(in the rows, 128 means zero)
A single turn carries every row of the set below to another of its rows. Some are shown first; where does it send the rows asked next?
bur: [130 128 114 116 135  82  98 136 128 129 106 134 133 139 122]
num: [122 129 173 156 135 138 112 131 138 107 158 160 113 143 136]
fibuf: [127 127 150 146 138  92 107 140 143 135  98 138 133 162 121]
ror: [118 126 131 130 136 103 174 128 145 129 108 126 121 134 126]
Bap: [137 128 154 114 126 152  72 143 145 102 152 125 130 130 112]
kor: [137 112 115 141 140 107 164 140 141 113 113 133 149 120 128]
Sesi: [122 105 129 120 139 127 178 124 140 124 104 129 129 135 122]
Nuru: [129 111 130  88 133 123 116 133 116 118  91 115 160 133 109]
Lolo: [126 109 129 146 137 119 171 131 156 125 110 129 137 135 128]
kila: [130  85 155 135 144 124 118  98 137  95 154 138 158 135 131]
nuveb: [128  94 146 142 146 143 115 120 128 114  90 138 152 161 123]
zuluz: [123 107 177  80 133 112 133 113 124 107 142 119 152 129 108]
Rina: [130 126 117 124 138  94 167 137 131 117 112 131 135 120 125]
zis: [121 121 194 123 131 169 129 134 128 100 142 138 139 134 120]
tared: [134 109 158 115 135  76 112 126 149 124 160 144 131 140 121]
Zomik: [128 144 155 114 126 142  73 133 135  98 152 121 122 128 115]
fisaz: [106 116 128 142 122 155 147 124 118 127 149 102 152 136 133]
nogak: [134 108 117 117 141 117 171 135 125 111 107 132 144 120 122]
namet: [130 108 116 146 140 121 100 120 131 106 101 124 168 134 130]
duzat: [139  97 138 130 145 121 122 133 127  68 140 111 153 116 119]
tiroz: [126 123 151 112 131 177  84 138 119 117 147 132 127 137 127]
seg: [113 122 134 101 115 133 149 153 123 153 148 106 136 139 115]
Vedi: [125 133 186 101 128 131 122 151 130 125 150 154 104 141 114]
sives: [133 128 149 102 130 153  74 132 130 100 151 130 116 131 113]
Dep: [115 117 111 143 124 121 132 137 127 148 163 128 118 147 135]
teka: [126 150 150 145 127 122 125 137 129 164 151 138 120 143 109]
Reki: [117 153 160 105 126 147  84 140 116 124 148 122 116 133 123]
meti: [140 105 145  89 139 102 127 152 123  88 137 114 135 117 102]
zosop: [130 117 142 160 134 170 128 121 125 145 147 139 144 142 116]
Diga: [119 151 155 143 137 110 110 126 148 106 130 160 117 112 146]
sasam: [133 114 167 127 132 162 122 139 156 101 116 150 160 109 132]
Dabif: [118 138 157 110 129 160 142 123 102 150 136 126 129 138  99]
pifug: [143 108 127 128 144  84 111 144 132  86 151 129 121 124 120]
Ratip: [129 139 154 133 126 152  76 152 140 127 155 131 130 137 130]
ked: [115 126 161  99 139 117 125 124 110 124  83 124 133 155 109]
mit: [127 125 158  78 136 135 126 138 129 116 116 165 109 115 123]

Diga turns into sasam
sives turns into Zomik
fisaz turns into seg
And these:
fibuf turns into nuveb
Dabif turns into teka
Rina turns into kor
zis turns into Vedi
tiroz turns into Reki
ror turns into Lolo
pifug turns into duzat
tared turns into kila
namet turns into Nuru

A single turn carries every row of the set below to another of its rows. Some are shown first; where does it send the rows asked next?
gesu: [108 148 133 141 100 144  85 150 113 118 119 130 127 150 148  92 102 151
 121 139 116]
Zeza: [ 97 132 127 129 123 132  60 162 128 122 113 137 160 133 133 110  93 158
 145 127 119]
fug: [131 122 164 114 115 108 103 120 140  95 130 130 164 106 116 144 128 141
 154 124 143]
pipap: [107 134 112 136 134 140  96 104 132 149 141 133 122 150 138 106 153 177
 131 121  89]
Kime: [131 145  95 131 138 102 101 128 161 148 121 137 160 150 143 113 138 133
 140 120  73]
zin: [139 106 172 131 119 109 114 142 148  97 136 130 146 131 113 149 119 140
 140 127 125]
gib: [124 114 150 145  90 100 114 105 126 107 145 121 128 106 120 127 116 132
 142 136 119]
Fof: [114 117 113 160 147 121  85 128 113 123 148 125 178 160 122  89 139 118
 155  84  90]
duz: [106 152 112 120 131 117  83 121 157 141 120 149 160 145 155 122 160 174
 144 117 103]
kiluk: [139 110 157 138 108 133 134 117 134 107 139 133 115 158 168 139 138 139
 145  97 119]
naruk: [136 137 163 124  92 113 120 105 125  93 134 125 141 113 129 127 136 134
 140 134 142]
Kop: [128 103 138 131 121 103  93 118 146 117 138 122 155 107 157 147 101 126
 155  81 103]
pevob: [104 146 132 145 133 118  61 135 121 111 140 126 195 144 150  99 141 136
 137  77 107]
zesum: [126 153 111 111 123 145 100 134 111 115 101 140 163 146 124  87 123 125
 167 136 137]
kosar: [140  99 148 141 112 103 131 120 136 106 139 129 134 130 103 134 122 121
 157 136 116]
Laz: [134 138 130 130 127 152 111 163 121 115 110 137 138 178 126  96 114 132
 141 140 119]
zoder: [141 107 126 120 128 123 114  88 123 116 138 118 150 108 139 128 118 111
 173  84 115]
Bim: [143 171 107 112 141 130  99 104 136 137 126 117 158 131 141  95 138 131
 118 114  87]
vit: [137 140 126 114 169 154  96 122 140 138 136 121 147 152 122 111 141 162
 119 109  90]
domi: [124 120 156 138  96 111 102 122 144 109 137 128 134 127 185 147 119 144
 135  90 114]
pem: [114 149 123 146 128 138  93 107  98 110 142 127 172 161 141  79 165 128
 149  89 117]
Zus: [117 132 142 154 140 134  92 148 123 109 141 136 172 190 144 102 160 140
 139  87 108]
Fizu: [151 111 147 113 133 145 134  99 124 105 134 129 139 142 144 133 144 127
 168  89 133]
nesug: [105 123  96 135 121 125  84 137 116 133 113 138 155 132 116  93  99 128
 173 135 111]
lep: [102 138 126 175 110 115  84 131 113 118 150 126 157 166 159  88 144 133
 128  93  90]

zesum turns into gesu
naruk turns into gib
And these:
Zus turns into pevob
kiluk turns into Kop
duz turns into Bim

A single turn carries every row of the set below to another of its rows. Some are shown first; where does it send the rows asked next?
D: [119 152 116 131 130 159 109 167 151  99 160 145 155 127 113 102 131 144
  98 132 156 104 126 124 131 109 108 137 118 107 104 128]
G: [101 132  95 114 154 127 163 150 122 133 157 113 143 145  98 111 138 118
 110 107 152 136 137 158 166 148 104 120 183 124 150 103]
R: [143 118 131 139 116 137 165 130 118  97 151 127 125 138  86 137 139 138
 131 159 150  76 112 129 161 127 145 121 162 121 152 147]
Z: [ 92 140  93 120 146 129 163 148 121 134 155 117 131 142  97 106 153 127
 117  97 155 133 137 170 174 142  98 128 167 118 149 102]
W: [100 112 108 157 160 155 146 101 132  86 144 124 152 145 152 113 150 129
 138  75 124  77 138 127 164 129 107 114 152 139 141 149]
S: [127 102 131 167 132 163 124 111 148 104 153 123 120 162 108  87 117 163
 141 114 160 120 136 158 165 153 117 142 114 113  84 147]
B: [161 123 140 127 151 131 177 147 144 137 162 119 153 159 124 160 125 111
 107  94 137 124 141 155 169 147 111 126 123 104 104 157]
N: [114 144 127 134 147 160 111 164 150 105 152 144 169 131 119 108 124 128
  85 144 146 113 130 112 134 113 117 141 127 109 117 124]
U: [145 130 144 136 149 134 178 144 142 142 154 124 145 158 126 157 144 114
 109  86 135 125 143 164 183 140 109 140 106  97 111 153]
Q: [100 153 126 142 139 162 112 161 148 108 147 149 156 128 118 103 144 136
  92 133 149 110 130 124 146 105 111 152 109 103 119 122]
Y: [159 133 133 127 137 132 175 149 143 133 166 121 139 155 120 153 138 125
 117  81 144 117 139 168 171 142 103 127 109 100  95 158]
K: [135  87 140 162 150 161 126 111 149 106 153 118 141 168 112  98  95 145
 126 132 152 129 138 138 157 163 128 134 137 121  92 146]
X: [109  95 148 177 152 166 129 104 146 117 138 125 133 167 117  95 121 144
 126 125 146 133 142 148 179 153 127 157 116 112 107 139]
T: [105 115 102 154 153 154 144 103 133  82 150 124 146 143 149 110 150 137
 144  71 129  72 135 132 160 128 102 109 150 140 133 151]
C: [109 110 104 151 158 154 145 104 133  82 150 122 154 144 151 113 141 131
 139  77 127  74 135 125 156 132 106 106 159 142 135 152]
P: [107 138  85 110 141 126 160 153 123 127 165 113 132 142  93 105 141 131
 120  98 160 128 134 168 161 146  97 114 177 122 137 107]
V: [124 121 139 150 122 140 168 124 115 106 139 131 124 139  91 137 154 133
 128 157 143  81 117 132 177 122 147 137 150 115 166 141]
A: [131 128 128 145 106 139 165 128 117  99 148 132 111 135  85 131 157 148
 140 146 153  72 113 143 171 120 138 130 143 114 151 146]

W turns into T
P turns into G
N turns into Q
And these:
B turns into U
A turns into R
S turns into K

A single turn carries every row of the set below to another of its rows. Some are shown first; where does it send the rows asked next?
tok: [127 123 153 129 134 138 124 141 128 150 101 166 123 117 115 121 128 156
 152 167 107]
les: [157 144 124 131 162 124 144 129 106 140 120 119 159 149  95 130 117 147
 137 155 121]
tudi: [115 120  97 166 111 156 101 128 131 136 122 158 119 118 131 105 124 116
 138 124 113]
lese: [127 114 131 141 116 116 110 144 138 126 150 100  86 122 115 100 137 128
 129 149 153]
fip: [124 116 137 131 135 139 110 132 145 147 118 101 125  87 111 106 100 155
 110 133 106]
bug: [135 145 109 104 139  98 146 143 126 132 115 110 109 149 124 116  98 126
 133  85 127]
Rusob: [128 171 115 136 167 134 134 115 154 130 104 137 135 149 100 146 122 151
 125 136 135]
Porad: [108 149 119 127 141 148 156 136 123  98 151 121 115 146 116  99 144 148
 113 147 127]
tiror: [158 145  96 129 151 104 121 116  94 114 129 129 124 150 134 118 106 118
 155 117 139]
ramaz: [128 133 123 116 158 120 133 106 104 116 118 151 109 136 149 137 124 113
 151 103  94]
Gef: [127 144 114  93 145 117  93 154 139 121 101 128 101 134 141 130  99 111
 153 116 127]
kunev: [125 113 165 128 113 129 133 131 117 145 117 135 116 125 114 107 126 110
 121 108 169]
Tef: [125 126 136 126 136 106 113  88 153  97 128 127 107 149  97 155 130 136
 118 144 111]
sizo: [140 116 133 125 132 168 105 147 145 129 143 144 154 126 124 123  89 125
 114 116 128]
Navuf: [ 99 136 131 110 125 124  93 160 137 103 136  97 119 130 125 108 126  99
 114 148 121]
Zitas: [110 147 119 131 146 142 123  95 109 102  93 123 115 126  95 102 124 136
 113 142 155]
zazi: [103 105 109 136 129 126 115 136 115 134 118 129 109  88 124 102 127 108
 112 142  91]
kez: [141 140 159 124 127 108 129 119 120 111 148 136 161 138 123 136 135 149
 120 164 117]
Tibes: [135 135 111 107 126  92 103 135 105 110  94 145 126 107 143 127 112 117
 124 111  97]
Sadad: [142 100 134 145 157 124 127 108 115 162 129 136 123 113 118 140 126 120
 148 150  99]
ruda: [131 169 139 129 116 110 118 148 135 110  98 135 124 141 100 120 157 119
 123 128 164]
noki: [120 153 143 107 132 114 149 169 126 121 123 110 125 173  98 117 137 127
 129 141 130]
varez: [107 147 145 130 109 147 106 130 144 108 130 114 135 117 129 114 137 101
 109  93 122]
duti: [140 113 102 136 111 124 126 151 143 115 120 178 116 144  97 127 121 146
 120 141  99]
bufo: [141 119 115 167 123  98 124 103 147 157 130 146 132 134 116 150 114 138
 125 124 115]

Sadad turns into les
kunev turns into sizo
Tibes turns into ramaz
And these:
ruda turns into varez
lese turns into fip

A single turn carries every row of the set below to another of its rows. Some are shown first; where does it send the rows asked next?
Duva: [100 112 121  92 132 175 113 141 121 148  91 114]
zevud: [121 110 141  85 129 137 129 130  92 202  81 111]
nel: [127 102 147  79 121 136 123 116 104 208  87 124]
Masi: [106 112 154  87 113 106  89 100 141 157 106 148]
Dif: [167 131 136 110 145 117 123 120 106 185  81 144]
zes: [121 122 115 109 148 169 113 144 120 131  94 123]
Veser: [104 112 148  89 110 107  90  99 142 158 111 146]
depo: [117 115 155  92 115 100  89  97 139 161 108 150]
tad: [ 93 108 141  69 119 152 121 133 119 183  77 117]
Vobu: [102 114 150  92 122 116  89 109 146 135 109 150]
zazo: [110 122 123  96 151 161 121 150 124 125  84 134]
kap: [169 130 120 126 150 138 114 125 106 165  93 136]
Banik: [108 108 125  93 149 169 121 145 118 130  96 130]
Feb: [ 99 113 153  87 115 114  88 104 144 146 108 146]
dami: [128 122 150 104 126 101  88 101 140 144 112 157]
ribak: [113 116 123 100 154 160 126 151 102 139  87 119]
Rir: [158 125 131 112 151 127 128 129  89 183  85 127]
tupi: [148 121 144  92 128 120 122 116 106 208  76 134]
pep: [ 99 109 129  87 140 162 127 147 102 159  84 110]
kulo: [121 120 140 106 125 107  92 103 143 135 115 157]
sulo: [155 128 124 117 161 136 127 139  92 157  88 131]
vutu: [100  97 143  71 120 154 123 127 111 188  89 117]
tufo: [100 114 143  95 120 117  90 108 146 136 113 149]
Rigo: [117 111 147  75 117 133 123 122 112 206  76 122]
vogun: [145 117 136  98 120 134 114 114 105 211  86 119]
lurus: [163 135 127 116 158 128 121 132 110 153  84 149]
tem: [ 98 112 146  89 112 114  89 104 145 147 111 147]
Zurus: [123 121 147 104 129 107  89 106 142 134 110 156]
vumuz: [140 131 121 112 161 146 121 144 119 128  86 145]
tizam: [ 92 100 134  77 133 167 121 141 117 156  92 120]
zefop: [127 120 153  99 121  98  88  98 138 156 109 154]
kudez: [137 117 122 111 161 156 122 141 113 126  98 141]
sez: [116 108 137  84 113 149 114 120 110 204  85 108]
mozi: [128 121 143 106 124 102  92  99 141 146 113 157]
piv: [116 114 150  94 112 100  92  97 140 162 111 149]
lagoz: [156 112 143  95 133 125 124 112 100 205  89 134]
lol: [102 107 136  80 131 153 127 139  98 183  81 106]
zakis: [171 120 134 112 150 124 123 119 100 180  93 144]
fuv: [111 118 146  98 126 113  89 108 144 130 111 153]
noti: [136 123 121 113 161 151 127 147  98 140  88 126]
gaf: [145 117 138  98 137 127 128 125  88 201  83 119]
kofu: [ 98 106 131  82 118 165 114 132 117 178  87 108]
dofo: [163 123 125 118 162 138 123 130 106 146  96 148]
Kagur: [149 129 114 124 155 153 112 136 114 138  95 133]
Bunus: [110 117 139 102 124 113  90 108 145 130 114 153]
ginub: [ 90 111 132  78 134 164 122 146 123 149  80 123]
Bere: [167 127 129 115 136 129 114 116 102 195  88 130]
Sumez: [125 117 146 100 118  99  91  97 139 158 111 153]

dami turns into zefop
Kagur turns into kap
lol turns into pep
And these:
Dif turns into tupi
nel turns into vutu
tem turns into tufo

A single turn carries every row of the set below to another of its rows. Some are shown first; where does it send the rows asked next?
pudag: [106 114  82 145  85 114 116 112 118 102 143 153 147 185 110 134 181  66
 171 118  93 134 129 143 140]
pil: [123 137 104 133  79 161  84 114 120  79 107 123 152 139 129 154 173  93
 148 128  76 183 121 147 120]
viku: [158 139  99 160  98 130  91  92 135 104 100 156 140 132 100 138 218  74
 154 145  94 120 110 126 116]
Pazag: [169 155  96 145 108 128  82 109 113  81 109 158 141 133 126 105 184 129
 127 102  87 148 147 137 122]
buf: [136 150 104 142 114 130 109 125 114 143 116 127 140 149 106 169 119 105
 181 114  85 128  83 134 133]
midub: [145 122 108 133  86 107  95 121 134 108  82 151 139 128 144 166 153 113
 165 116 114 150  97 126 136]
Zalub: [120 157  91 149  99 150  95  95  93  80 105 172 148 132  85 134 121 108
 173 101  87 137 110 135 135]
Gima: [135 153 102 144 101 134  98 174 101 131 110 138 133 142 110 136 174  99
 153 127 120 121 110 126 161]
buzed: [155 152  97 134 127 158 113  97 109  83 114 155 121 171 135 120 147  66
 176 107  66 107 113 133 155]
veno: [145 145 118 170  95 141 108 102  85 105 110 139 151 108 120 119 111  83
 160 112 119 127 148 145 131]
zilel: [191 179 102 142 117 163  88  91 126 104 107 144 143 142 143 144 137  80
 161 109  71 148 121 145 144]
tulir: [151 120 131 156 127 125 115 116 106 115 122 126 157 135 110 109 162  93
 144  77 126 129 129 118  98]
Maza: [157 113  94 134 111 101  78 106 118 135 126 125 140 140 108 131 175  68
 207 114  94 152 132 141 138]
peret: [144 153  91 144 133 123 112  94 124  96 116 159 133 146  98 112 176  65
 184 126 113  98 107 109 140]
vam: [147 105 122 167 105 156 104 100 118 125 140 114 132 148 122 151 157  90
 136  82 100 118 156 143 154]
Tov: [134 160  91 154 113 127 128 140 111 115  97 148 159 165 144 166 165 108
 113  97  85 129 112 141 138]
gezip: [139 116 123 170  79 122 104 113  81  82 122 127 148 159 141 145 179  75
 187  92  94 115 142 140 129]
Fara: [145 137  84 164 131 104 111  61 142  91 120 140 121 127 120 144 144  98
 162  82  89 137 126 140 151]
biror: [131 142  96 113  92 109 130 117 111 104 135 157 113 136 132 156 161 119
 149 128  86 111 123 154 137]
lus: [142 137 125 164  92 148 117 102 111  90 108 110 170 123 110 164 160 106
 166 128  84 137 159 121 106]
zemu: [148 141  91 140 132 141 116 121 129 114 130 141 143 155 117 151 149  76
 148  62  98 169 141 139 175]
sel: [135 132  93 170 120 161  91 129 126 105  93 106 155 173 121 126 149  76
 171 127  73 160 128 111 149]
zer: [148 160 111 158 103 110  91 126 136 117 132 146 151 115  76 112 176 100
 149  92 116 157 109 143 127]
mebud: [176 148 103 144 115 150  77 101 148 138 101 131 161 141 130 139 189  64
 129 123  88 146 122 150 134]
kuvup: [119 157  70 173 115 151  98 108  67 104 114 142 136 145  98 121 172  77
 139 131  77 124 125 150 121]

gezip turns into vam
biror turns into Tov
buzed turns into mebud
And these:
kuvup turns into sel
pudag turns into zemu

